[  23  -47  -49  -39   42  -34 -100] = vos
[  96   -9 -109 -114  -38  -34  -51] = Fogo
[ -49 -100  -34  -47   23   42  -38] = rumeg
[ -39   73  -49  -39   72   83 -114] = feb
which: [-49 -39  72]	feb
perm: [  42  -47 -100  -49   23  -34  -39]	vos
which: [-100  -34]	rumeg

[ 71 -40 -20  -3  -7 -16  16  44]  Rezi
[-26  93 -49 -29  41  36 -33 -50]  gez
[ -1 -31  44  37 -69  30  29  35]  tusut
[ -9   2   4  47 -28  50 -25 -15]  Mado
[ -5   7 -25 -38  66 -51 -17 -27]  zok
[-19   2  22  41 -47  50  -2  -1]  Bafa
[-25  12  36 -49 -14 -32  62  32]  givu
[ 70 -66  11   9 -42 -17  39  69]  zoga
Table of tags by key:
[47] -> J975
[-38] -> J840
key zok 4: 	J840
which: [-14 -32  62]	givu
which: [-19   2  22  41 -47  50  -2  -1]	Bafa
which: [ -5   7 -25 -38  66 -51]	zok

[-101    3   97   56  -81  -26] = Sikor
[ 59 104  14 -24 106  87] = bimu
[ -4   5  58 -23  36  55] = Mumo
[  5  60 -30  54  -9  24] = Lif
[69 82 88  8 22 -1] = Tusup
[ 22  55  76 -17  31  -3] = biluk
[ -4  42  54 -30  -9 -39] = nake
[-31  45  55  18  85  60] = Sef
[-12  88  69  46  46  -4] = Nupa
[-67  23 105 -43 -43 -22] = Galu
[-12  85  53 -14  -5 -29] = bupe
[ 23  48  91 -49  39  83] = guze
which: [ 54 -30  -9]	nake
all Galu: [23]	2

[-79  43 -81 -90 -48  29 -90 -86  21] : Puse
[-45 -52 -61  16  91 -35  39  82 -89] : buzog
[-49  89  95 -59  29  28 -73  49  15] : Tev
[ 28 -56 -53 -24 -59  69  27 -40  91] : gupid
[-57 -82 -48 -56  40 -48  90  -2  62] : reb
[-25 -85  54 -32  -9  90  -8  79  27] : Dulu
[ 32 -77  -6  25  48  44  33 -28 -17] : zedo
[ 19   5 -50 -75  32  30  57 -82  49] : vafas
[-48 -48 -48 -81  13  14  -8 -48 -19] : rofif
all rofif: [-48]	1 2 3 8
which: [-79  43 -81 -90]	Puse
tags:
[50] -> J357
[49] -> J788
[-75] -> J21
[-89] -> J590
[62] -> J691
[-76] -> J98
key vafas 9: 	J788
which: [-79  43 -81]	Puse
all reb: [-82]	2
perm: [-59 -56 -53 -40 -24  27  28  69  91]	gupid

[72 98 42 97 73 73]  migon
[-99 -99 101 102 101 -99]  ditog
[42 73 73 72 98 98]  dites
all dites: [72]	4
all ditog: [102]	4
all ditog: [101]	3 5
perm: [-99 -99 -99 101 102 101]	ditog
perm: [72 73 98 42 73 98]	dites

[ -6  34  39  -6  27  13  15   1  61   1  -9  33 -94   2 -29   1 -16 -12
  27]  naro
[-36 -23 -34  57  20 -23  -8  11 -23 -18 -64   1 -25 -66  39  14  34  12
  29]  Zaki
[  1  34  56 -23 -23  20 -34  -8 -18  39  11 -23 -66  12 -64 -36 -25  14
  29]  Kal
all naro: [-6]	1 4
all Zaki: [34]	17
perm: [ 29  14 -25 -36 -64  12 -66 -23  11  39 -18  -8 -34  20 -23 -23  56  34
   1]	Kal
which: [ 56 -23 -23  20]	Kal
which: [ 39  11 -23 -66  12 -64 -36 -25  14  29]	Kal
which: [12 29]	Zaki

[-27  -8  21 -10 -30 -17  61 -39 -27] = povip
[-27  -8  21 -17 -10 -30 -39  61 -26] = vegi
[101  38  -9   1  23   0  68 -26   4] = biga
[-23  -7  19 -16 -13 -30 -36  56 -23] = vut
perm: [-17 -10 -30 -39  61 -26 -27  -8  21]	vegi
perm: [-39 -30 -27 -27 -17 -10  -8  21  61]	povip

[  1  -9   2  -1 -11  -4  -2   0  -1   1  -4  -9   1   4  -2   0  -4   4
  -7  -2   3   4   4   3  -2   4   1   3   4  -4   1  -4] = tano
[ 1  0 -1 -2 -2  0 -1 -2 -1  3  1 -1  2 -2 -1  0 -7 -2  2  1 -4  1 -5 -1
  2 -1  7 -2  4 -1 -3  0] = bukom
[  20  -31   32   23   44   35    7    6   15   17   -3  -14   11  -15
   35   -6  -19   78  -47   -8   44   -4   -2   28    1   -3    1   21
 -116   -8    1   76] = roso
[-2  0  2 -1 -5 -5 -6 -2 -2 -1  2 -3  0  3 -4  1  0 -5 -1 -1 -2 -2  3  0
  1  0  9  2  8  1  0 -5] = Nis
[-2  0  2 -1 -5 -5 -6 -2 -2 -1  2 -3  0  3 -4  1  0 -5 -1 -5 -2 -2  3  0
  1  0  9  2  2 -2  0  2] = zuri
[-11  53  -3  41  67  22 -43  -9  17  -8  21  13   4   4  11  -1 -28 -35
  46  18  11  -4 -14 -45   8 -11 -18 -40   6   1   7  59] = Vozal
which: [ 1 -5 -1  2 -1  7 -2  4 -1 -3  0]	bukom
all tano: [-4]	6 11 17 30 32
which: [-2  0  2 -1 -5 -5 -6 -2 -2 -1  2 -3  0  3 -4  1  0 -5 -1 -1 -2 -2  3  0
  1  0  9  2  8  1  0 -5]	Nis

[ 22 -29  45 -34  42  72   5 -69 -11 -91 106  71  70   5  52  43 -33 -69
 -25] -> Zak
[   4   -9   11   56    6 -101  -37  -68  -69  -12   45   -3   51  -64
   54  -94    1  -21   25] -> gotog
[  11   56   25 -101  -12   -3   54  -94  -68   51   -9    6   45    1
  -38    4  -64  -21  -69] -> Bav
[ -9   2 -60  55 -17  -8  -8  76  37  18 -18 -22 -29  21  28  58 -17   9
  78] -> ret
which: [ 51 -64  54 -94   1]	gotog
all ret: [-9]	1
perm: [ -69   11   56   25 -101  -12   -3   54  -94  -68   51   -9    6   45
    1  -38    4  -64  -21]	Bav

[-15  -4  13  19] : dab
[-15  -4   3  75] : vud
[ 19  -4 -15  14] : Zed
which: [ -4 -15  14]	Zed
perm: [ 75 -15  -4   3]	vud
which: [-4  3]	vud
Table of tags by key:
[-15] -> J949
[14] -> J174
[15] -> J935
[76] -> J801
[-4] -> J595
[75] -> J299
key Zed 4: 	J174
which: [-15  -4  13]	dab

[ 50 -14  62 -58 -59 -17 -11 -51] -> kazo
[  9 -12  50 -17 -58 -14 -51  62] -> muzer
[-21  68 -35  66  12  62  10 -21] -> Nages
[-59 -12  50 -17 -58 -14 -51  62] -> Lela
[-17 -54  71 -59   2 -53   2  -1] -> zuv
[-59 -12  50 -17 -58 -14  23 -68] -> Nos
key -> tag
[-35] -> J420
[50] -> J214
[71] -> J673
[-36] -> J367
[-14] -> J159
[49] -> J208
[51] -> J903
[-13] -> J25
key muzer 3: 	J214
perm: [-59 -58 -51 -17 -14 -12  50  62]	Lela
which: [-59 -12  50 -17 -58 -14  23 -68]	Nos
which: [-59 -12  50 -17 -58 -14 -51  62]	Lela

